(in the rows, 128 means zero)
Rotation paths and how fast each direction turns (degrees per step):
Each turn is a multiple of 5 degrees from 10 to 175, or 0.
Each row of a path follows its step; steps can be skipped.
Rotation 1:
step 8: [129 115 127 145 134 130 128 120 128 131 119 138 122 133 133 139 123 124
 128 116 127 125 135 126 135 137 133 147 123 119 135 135 127 145 125 138
 141 124 120 143 129 122 133 129 145 131 123 127 120 123 127 143 131 128
 118 134 119 120 126 123 148 113 134 123 119 131 130 132 136 141 121 131
 129]
step 14: [139 124 138 133 139 125 145 145 129 119 125 134 118 124 131 128 132 133
 138 129 121 125 119 122 131 141 122 123 120 125 107 140 118 121 139 140
 133 124 126 125 124 118 123 140 125 143 128 122 123 125 134 116 130 122
 135 140 126 111 123 141 127 129 128 126 126 125 123 131 131 116 136 116
 131]
step 16: [137 112 134 127 127 132 129 134 123 125 113 123 127 120 135 143 116 143
 143 139 125 129 119 119 139 125 116 130 120 126 124 124 136 140 117 125
 127 142 117 138 138 138 138 122 128 135 136 130 128 134 129 125 134 142
 138 135 130 130 126 123 136 135 128 144 134 126 126 129 141 129 124 113
 125]
step 21: [126 119 128 133 128 136 136 118 132 142 123 135 119 129 128 128 129 123
 119 117 122 134 129 116 127 138  98 137 124 121 112 124 139 125 137 125
 114 135 108 130 127 132 144 117 126 129 129 129 130 124 111 135 140 128
 126 124 118 123 134 123 128 120 129 130 126 134 131 126 135 136 124 128
 128]
step 22: [135 142 123 138 131 135 119 143 143 129 128 123 108 127 126 130 116 135
 146 119 126 118 120 124 129 123 128 133 129 127 132 116 120 130 133 114
 122 117 119 134 128 127 123 131 118 123 121 123 112 126 125 121 133 130
 126 128 130 140 136 125 135 128 142 118 117 121 132 128 125 107 136 132
 122]
step 25: [115 135 116 113 137 132 127 132 133 122 132 106 125 134 119 138 122 133
 131 111 130 122 117 131 116 131 125 134 127 126 122 127 128 135 128 126
 129 148 118 142 127 129 128 124 126 121 119 141 111 132 123 136 129 136
 140 136 129 137 130 133 129 127 137 134 129 125 128 148 128 129 123 140
 129]
step 30: [121 138 111 127 141 128 131 128 133 126 133 131 124 124 119 126 127 133
 128 128 140 115 121 114 120 134 121 132 115 137 107 133 128 125 123 140
 142 115 108 132 127 123 135 141 128 135 112 118 118 126 136 138 126 131
 130 124 128 110 127 120 128 126 122 136 124 126 127 133 129 123 133 127
 119]
step 31: [140 113 132 140 125 127 140 122 145 121 128 142 113 124 120 129 127 140
 147 124 130 124 132 123 140 131 111 134 125 134 134 128 134 138 112 128
 120 129 123 130 129 138 137 129 132 131 133 141 125 128 124 126 127 126
 132 127 141 139 125 127 137 141 136 135 127 141 120 136 123 132 130 123
 144]
step 39: [119 122 129 146 119 132 144 130 135 141 121 126 129 126 137 135 125 126
 128 115 131 127 134 124 146 139 121 125 118 115 108 122 123 130 140 134
 125 138 130 134 138 122 140 138 124 141 128 121 121 129 125 129 125 128
 116 128 117 121 128 135 150 126 131 129 124 128 135 131 137 128 137 125
 133]
step 40: [129 134 127 131 140 124 125 125 133 129 135 139 110 127 118 129 124 119
 134 105 125 116 115 118 114 117 129 122 131 127 135 130 123 131 114 128
 124 134 120 130 114 125 121 125 134 124 118 128 119 120 126 122 130 137
 127 135 116 135 135 135 134 112 134 134 122 126 135 150 128 125 141 131
 130]
Speeds:
[125 127 127 128 126 125 129 128 126 129 130 129 129 128 131 130 127 127
 128 128 127 128 127 132 130 127 131 130 129 129 125 126 124 130 127 131
 128 128 129 125 125 126 126 133 130 127 124 127 128 127 128 128 127 130
 125 127 125 124 126 130 129 129 130 125 128 127 128 131 127 129 126 126
 130] : 70
[132 128 125 124 127 127 127 128 132 126 126 127 131 127 125 127 130 129
 129 127 127 126 127 129 129 124 126 129 131 127 128 125 127 131 128 124
 127 128 127 129 126 127 126 129 128 126 130 130 126 131 129 128 131 130
 127 127 126 130 129 126 127 133 129 127 129 130 129 131 131 127 126 126
 127] : 115
[126 129 123 127 126 129 129 125 127 130 128 129 128 128 129 125 128 126
 130 129 132 128 126 129 128 130 129 125 130 128 128 127 132 126 129 128
 125 130 124 129 129 132 128 130 127 126 129 124 129 128 128 126 129 130
 128 129 126 124 129 125 127 129 126 127 130 129 128 125 126 130 127 127
 127] : 125
[125 127 129 130 130 129 127 132 130 127 125 129 128 130 131 132 129 132
 130 130 131 128 127 128 129 128 131 129 125 126 128 128 130 127 129 128
 132 127 129 128 127 130 127 128 127 125 131 129 127 128 127 127 130 128
 125 130 126 126 131 128 127 132 127 128 123 129 127 128 129 129 128 127
 132] : 175
